In the data rows, 128 means zero.
Here are some numbered points:
ndarray[112 138 117 154 113 124 114 102 144 137 114 149 191 086 155 122 124 157 092 104 115 099 115 147 085 054 118 134 111 082 122 157 156 168 109 114 174 146 087 135 150 101 128 119 120 122 103 094 147 080 112 137 102 137] 0
ndarray[155 072 127 133 122 137 215 129 146 101 109 125 071 105 061 087 135 033 061 170 107 143 134 138 135 244 127 112 165 088 145 145 103 068 212 109 110 142 182 112 120 123 137 060 120 116 111 097 035 107 137 117 178 072] 1
ndarray[180 092 076 145 162 113 164 127 139 148 118 139 078 115 093 062 134 110 107 091 133 142 149 181 144 217 155 093 144 130 104 161 093 085 179 119 139 137 128 099 128 148 151 125 076 091 119 080 068 167 146 128 134 131] 2
ndarray[076 176 118 141 091 154 067 123 145 177 190 138 130 113 213 129 155 171 123 048 130 105 093 097 076 062 153 131 107 058 102 174 193 112 114 161 210 130 084 127 113 077 127 093 137 136 101 180 111 092 119 143 117 144] 3
ndarray[150 130 107 139 135 125 155 108 118 089 115 133 092 109 106 138 148 064 097 161 103 159 109 131 121 172 145 106 172 076 133 148 127 100 181 086 123 138 181 122 151 114 134 110 146 134 123 113 031 130 127 131 168 109] 4
ndarray[161 090 122 161 110 127 150 103 123 127 107 117 092 111 126 055 202 038 130 088 144 150 164 182 133 166 117 169 165 094 122 190 145 112 218 160 065 144 144 116 184 135 167 060 109 110 135 118 097 177 164 123 113 113] 5
ndarray[112 113 094 102 163 157 090 172 115 073 103 190 111 132 125 105 184 133 150 098 103 198 136 072 140 152 131 119 102 120 111 060 092 066 151 118 068 079 178 180 133 197 142 131 101 090 211 103 075 078 143 163 159 062] 6
ndarray[128 129 093 140 142 142 138 129 113 085 091 134 118 111 092 103 170 107 149 099 127 170 115 108 136 082 117 065 127 121 143 117 156 129 123 130 120 136 133 129 168 121 145 149 141 162 117 125 093 123 173 166 123 113] 7
ndarray[135 130 113 123 054 144 177 097 117 098 078 081 110 189 167 107 136 162 071 168 184 080 148 175 141 044 087 068 154 189 130 113 151 187 118 100 155 086 144 132 186 068 076 158 161 149 085 119 167 171 118 120 134 195] 8
ndarray[137 132 145 132 120 129 099 098 099 064 106 108 124 148 086 089 148 038 123 143 130 135 137 125 165 165 144 123 111 113 158 142 133 115 181 118 120 135 129 131 105 094 137 093 124 083 131 121 041 138 206 173 113 118] 9
ndarray[140 168 132 150 075 121 096 108 104 122 134 116 120 131 197 090 121 145 089 090 112 100 093 116 080 066 117 119 122 067 107 156 167 113 126 122 178 132 071 114 138 099 140 095 153 136 099 129 143 103 100 153 115 163] 10
Which three points above are nearest to each new point by angle, seen from the average point of the numbered points? Their numbers follow each, nearest first.
ndarray[116 139 117 150 110 126 117 101 136 127 103 150 199 095 157 118 120 162 103 112 114 094 121 148 088 058 122 139 108 086 113 154 152 168 108 108 165 141 088 138 149 101 131 124 117 125 105 100 145 077 121 150 116 139] 0 10 3
ndarray[114 151 157 125 136 139 089 083 120 067 132 125 121 115 109 141 115 179 145 141 158 119 075 093 116 101 115 142 096 161 153 082 170 168 091 120 128 132 082 116 121 139 158 136 111 190 116 134 168 081 154 157 108 169] 0 7 10
ndarray[173 159 131 138 145 129 137 124 163 153 094 203 138 080 131 171 106 163 155 157 075 171 122 147 176 145 156 139 123 160 080 173 107 092 105 190 077 085 143 180 121 099 166 192 187 080 103 114 103 214 153 107 158 152] 2 6 7
ndarray[062 098 091 113 196 076 091 142 141 184 238 170 184 177 147 191 151 139 163 133 115 139 191 133 110 168 144 205 087 145 129 111 097 150 146 195 169 113 147 125 096 076 103 156 133 094 156 078 151 180 104 096 131 124] 3 0 6
ndarray[162 200 057 146 081 128 241 128 068 147 081 100 131 140 093 117 149 106 141 157 200 174 186 143 104 138 093 075 206 100 170 117 163 084 085 091 146 249 225 118 149 158 160 137 107 195 156 173 099 138 127 049 178 048] 4 7 1
ndarray[195 110 162 112 123 142 210 179 148 196 095 082 140 122 117 145 036 142 131 114 118 093 155 189 141 104 112 128 175 133 142 149 138 175 119 097 124 106 059 106 138 154 078 125 138 127 095 124 182 155 070 093 116 172] 8 0 10
ndarray[168 110 100 128 125 114 139 129 115 133 103 152 110 129 091 136 134 099 130 132 106 161 107 093 172 191 152 099 125 106 101 116 104 094 111 129 097 117 151 118 152 166 161 125 148 122 117 142 091 151 175 148 114 100] 6 2 4
ndarray[184 131 164 144 148 111 157 161 097 103 102 051 129 096 108 096 048 157 135 182 159 066 081 122 125 100 076 119 195 204 175 123 155 157 088 119 174 178 103 052 060 165 116 159 132 167 125 140 162 099 143 070 067 147] 8 0 10
ndarray[123 141 105 103 118 135 136 147 141 134 216 133 130 125 154 192 109 201 179 145 126 105 103 120 184 082 120 116 043 146 107 132 109 165 095 202 148 105 076 130 102 108 099 180 126 164 107 187 193 139 010 109 127 150] 3 0 10
ndarray[113 144 084 156 118 113 110 121 104 076 117 146 120 139 129 113 179 125 128 118 150 155 151 121 122 129 119 149 145 076 093 083 125 101 125 134 104 132 191 172 142 147 156 102 102 152 155 097 114 121 142 157 128 082] 6 7 5
ndarray[141 126 144 116 098 147 097 121 110 069 123 105 114 099 172 141 080 157 076 182 167 100 099 129 112 080 094 136 155 152 154 136 162 170 065 055 179 133 101 116 123 086 118 142 137 173 101 115 157 108 128 138 116 171] 8 0 10
ndarray[087 148 101 136 175 199 103 153 153 111 097 172 141 118 150 147 161 108 140 119 080 220 116 085 112 144 184 119 145 139 114 144 129 102 125 117 136 086 186 173 113 150 118 144 171 086 148 131 026 148 150 127 167 089] 6 4 7
ndarray[086 148 173 101 155 165 109 160 138 118 164 136 121 180 169 206 114 176 173 143 091 107 143 145 095 153 154 204 059 198 153 106 136 156 125 159 099 084 121 185 107 047 126 205 180 129 088 149 177 166 067 141 111 175] 8 3 0
ndarray[147 138 170 088 151 116 161 173 110 167 121 066 113 165 163 141 102 092 127 122 126 116 164 141 066 154 136 158 109 172 150 132 156 140 154 130 111 133 138 112 086 124 106 169 199 081 144 175 184 161 048 083 131 152] 8 10 3
ndarray[087 149 091 117 185 142 115 166 133 119 104 186 133 110 141 155 182 124 134 130 092 219 121 081 139 155 190 146 122 201 118 100 133 096 091 157 080 094 200 191 119 172 126 189 169 076 151 117 065 175 177 111 173 119] 6 7 4
ndarray[099 110 124 178 124 097 176 132 135 139 155 151 093 140 157 089 165 105 133 119 106 147 147 159 127 191 127 180 167 097 100 168 110 086 173 166 097 116 168 129 149 137 155 091 123 124 138 104 121 165 157 118 149 095] 5 2 1
